The rows of Z fall into 3 groups, which share some directions, and each row is roughly a mix of its group's hidden directions, except some rows that fit no group.
Z:
[[-31 -17 -30  22 -56   5  15  39 -40  -8 -32]
 [ 24 -34 -30 -11  68   4 -19   0 -13  19  42]
 [-16 -25 -42  25 -57   9  16  44 -24 -12  27]
 [ 21 -15 -13 -35  12  36  50 -15  45  42 -15]
 [-56 -22 -12  27 -13  -1  -9  40 -53 -11 -29]
 [-17  10 -29  34 -32 -44 -36   9 -36 -42  20]
 [ 45   9  55 -29  26   6 -29  -3  42  29 -13]
 [-43  63   1 -13  11  18  20 -47   2  23 -25]
 [-22   5  11  57 -24 -41 -39  -1 -42 -25   7]
 [-23 -45   9  19 -34  -9 -66  22 -30  -8 -11]
 [ 21  39 -14 -24  27  17  72 -18  26  15  -2]
 [ 18 -17  23 -35  54  25  26  -3  50  21 -24]
 [  4 -13  -9  14 -35 -20  17  35 -51 -63  11]
 [-30 -52 -13  21 -54  15 -27  28 -19  14 -27]
 [ -5 -72   4  12 -28  20 -30  30 -37 -20 -10]
 [  9   4  -5 -41  14  48  34 -13  37  56 -10]
 [  8 -40  29 -15  -8 -29 -78   1  -5 -16  12]
 [ -9 -33 -61  25  34 -17  23 -20 -28  17  37]
 [ 37  56  66 -24  17  -8   3 -13  15  -2   7]
 [-12   2 -18 -55   1  71  23  -4 -14   8 -30]
 [ -4  17 -29  29 -15  40  55 -10  38  43  -4]
 [ -8  29 -43  37 -36 -40 -14  -3   0  12  53]
 [ 11 -23 -15 -21  53  12 -30  19 -42 -22  49]
 [-22  36 -37  18 -19  19  70  10  -1  20 -23]
 [ 23 -13   5  35  -3 -68 -13  22   8 -43  33]
 [-17 -25 -26  27 -59 -10 -17  38 -40 -30   4]
 [-18  17 -18   0 -38 -48  20  35 -41 -47  -2]
 [ -7  27 -43  18 -56 -36 -31  -1 -26 -13  31]
 [ 15  24  13 -33  57  11  13 -35  47  35  -7]
 [-25 -74  16  28 -31 -10 -25 -24   3  18 -20]
 [ 27  62 -34 -31  34  20  14  35  13  -7  14]
 [ 20  33 -44 -39  51  20   8  40 -20  -7   8]
 [ -5   8  -2  32 -45 -35 -23  23 -41 -51  20]
 [ -9 -44 -33 -21  25  25 -39  41 -39 -22  12]
 [  4  -5 -64   9  50 -11  28  -8 -27  12  40]
 [-17   5  -1  37 -33 -36 -38   6 -52 -44   5]
 [  6  -3 -30  36  24 -31  37 -49   7  30  41]
 [-13  19   8  44 -13 -33 -22  -5 -55 -48  23]
 [ 16 -19   5 -63  40  34  12   2  24 -13 -44]
 [ -9  -9   4   4 -36 -38 -38  27 -54 -47  -4]
 [-15 -30  10  38 -52  -2  -6  34 -53 -28  -1]
 [ -6 -55  14  15 -27  -3 -60  22 -36 -26  -1]
 [-45 -18 -64  21 -31   6  19  20 -31 -21  -9]
 [ 21  14   7 -32  63  -4  12 -24  58  20  -3]
 [-23 -47   4  12 -10  21  -8  19  37  56 -43]
 [-38   6 -59  13 -16   0  33  18 -49 -31   3]
 [ -8 -38  63  24 -17 -31 -10 -49 -17   3  11]
 [ 43   4  57 -29  38   7 -42  -3  19   5  24]
 [-12 -39   3  30 -45   7 -55  20 -42 -10 -18]
 [-30 -47  -4  26 -44  11 -53  18 -16  18 -25]
 [-21 -27 -70   4  25   5   8  19 -49 -12  20]
 [-39 -18 -67  34 -27 -10  38  -4 -12   8 -15]
 [-13  57 -18   4  25   9  52 -19  33  38  -7]
 [-20 -55  14  20 -23   0 -67  19 -27  -9  -6]
 [ 10  -3   5   0  41  49  11 -33  45  52  -4]
 [-16 -71  29  26 -16 -19 -20 -39  -3  25 -13]
 [ 36 -13  12 -57  19  45  47   8  25   8  -8]
 [ 20  -2  -1 -52  33  33  27 -10  51  36 -15]
 [-10   6 -37  16 -68 -30 -38   9 -33 -16   9]
 [-41 -38 -51  45 -45  -2  12  -7  13   8  -9]
 [ 11 -28  20 -29  35  32  26   6  51  40 -30]
 [-14  -5 -28  24 -55  -5  -6  27 -54 -40  20]
 [  1 -21  28   1 -14 -38 -80   1  -8 -21  19]
 [  7 -41  23  22 -15  -9 -33 -26  64  23 -27]
 [ -4 -38  24 -11 -13 -23 -85   2  -9  -2  -5]
 [  2 -10  17   2  38  36 -30 -34  43  55  -4]
 [-13  19 -13   6 -25 -44  27  33 -40 -57  15]
 [ 22  45 -21 -36   2  -1  65 -17  32  20 -10]
 [ 11  74  29 -22  -9 -11  42   2  -9  -9 -33]
 [ 14  -6 -10 -47  30  43  37   0  48  35  -8]
 [-19  58 -24   1  -6  -2  34 -18  37  51 -20]
 [-12 -24  14 -32  -6  59  12  13 -42 -24 -46]
 [-15  12   0  -3  -6 -44   2  31 -57 -60   3]
 [ 10  13  33  -9  -5 -24  32 -25   9  43 -67]
 [ 12 -24  -2 -27  26  43  20 -22  47  53 -16]
 [ -5  41  16 -33 -27  30 -18  51  -2 -46 -22]
 [ 16  -6  13   6  33  52 -19 -37  38  53  -6]
 [  7  70 -41   0   1  -2  55   6  21   8  -6]
 [-12   3  -7  48 -48 -45 -36   8 -35 -23  18]
 [-39 -55 -57  27 -27   3   3   7  -4  14 -26]
 [ 22  80  30 -17 -17   4  20   9  33 -14  -7]
 [ -6 -20  -1 -31  12  48  20  -2  40  57 -32]
 [ 31   6   5  21   4 -78 -26  -2  29 -18  28]
 [ 11 -32  30 -48  16  39   5   5  13   8 -62]
 [ 17  33  22 -17  68   0  -3 -37  37  15  23]
 [ -4  30  10  37  -9 -38 -16  10 -36 -57  37]
 [  4   7 -38   7  44  -7  15  -5 -37 -18  68]
 [  2  -6  -4 -31  54  29  26  -7  58  36 -12]
 [ 17  -6   4 -50  41  29  20  -9  52  32 -26]
 [-21  13   8  36 -37 -23 -36  -6 -63 -32  -1]
 [ -2 -28  57  32 -31 -15 -25 -43  28   0  26]
 [ 14 -14  22 -38  34  42  34  -4  42  39 -23]
 [ 42  11  57 -28  40   7 -37  -3  11  -4  33]
 [  4   6   0  -3   9  29 -11 -34  57  67 -12]]
One row of each group comes first, with its name. Which group is each row after those in?
[-30 -52 -49  23 -33  13  -8  12  23  22 -35] => G
[-13 -16 -20  31 -58  -6  -3  33 -49 -34  18] => P
[-26 -46   9  17 -33 -17 -65  23 -28 -12  -6] => N

[ 18 -26  14  -9  16  34 -31 -33  52  53  -1] => N
[-29  50  -3  -8  14 -52  11  19 -42 -40  -3] => N
[ 33 -26  16 -29  37  34  -2 -32  50  35   6] => N
[-25  -4   6 -12 -22  24 -30  -1 -62 -37 -46] => P
[ -3 -18 -14 -48  28  43  14   1  44  35 -38] => P
[-26   6  -4 -37   9  71  14 -14 -15  28 -38] => P
[ 10  13  49   4 -38   0  -8 -12  61  23 -40] => G
[  6 -47  57  16   8 -18 -34 -40  -8   2  35] => G
[-12 -65   5  21 -16  20 -28  32 -46 -28  -6] => N
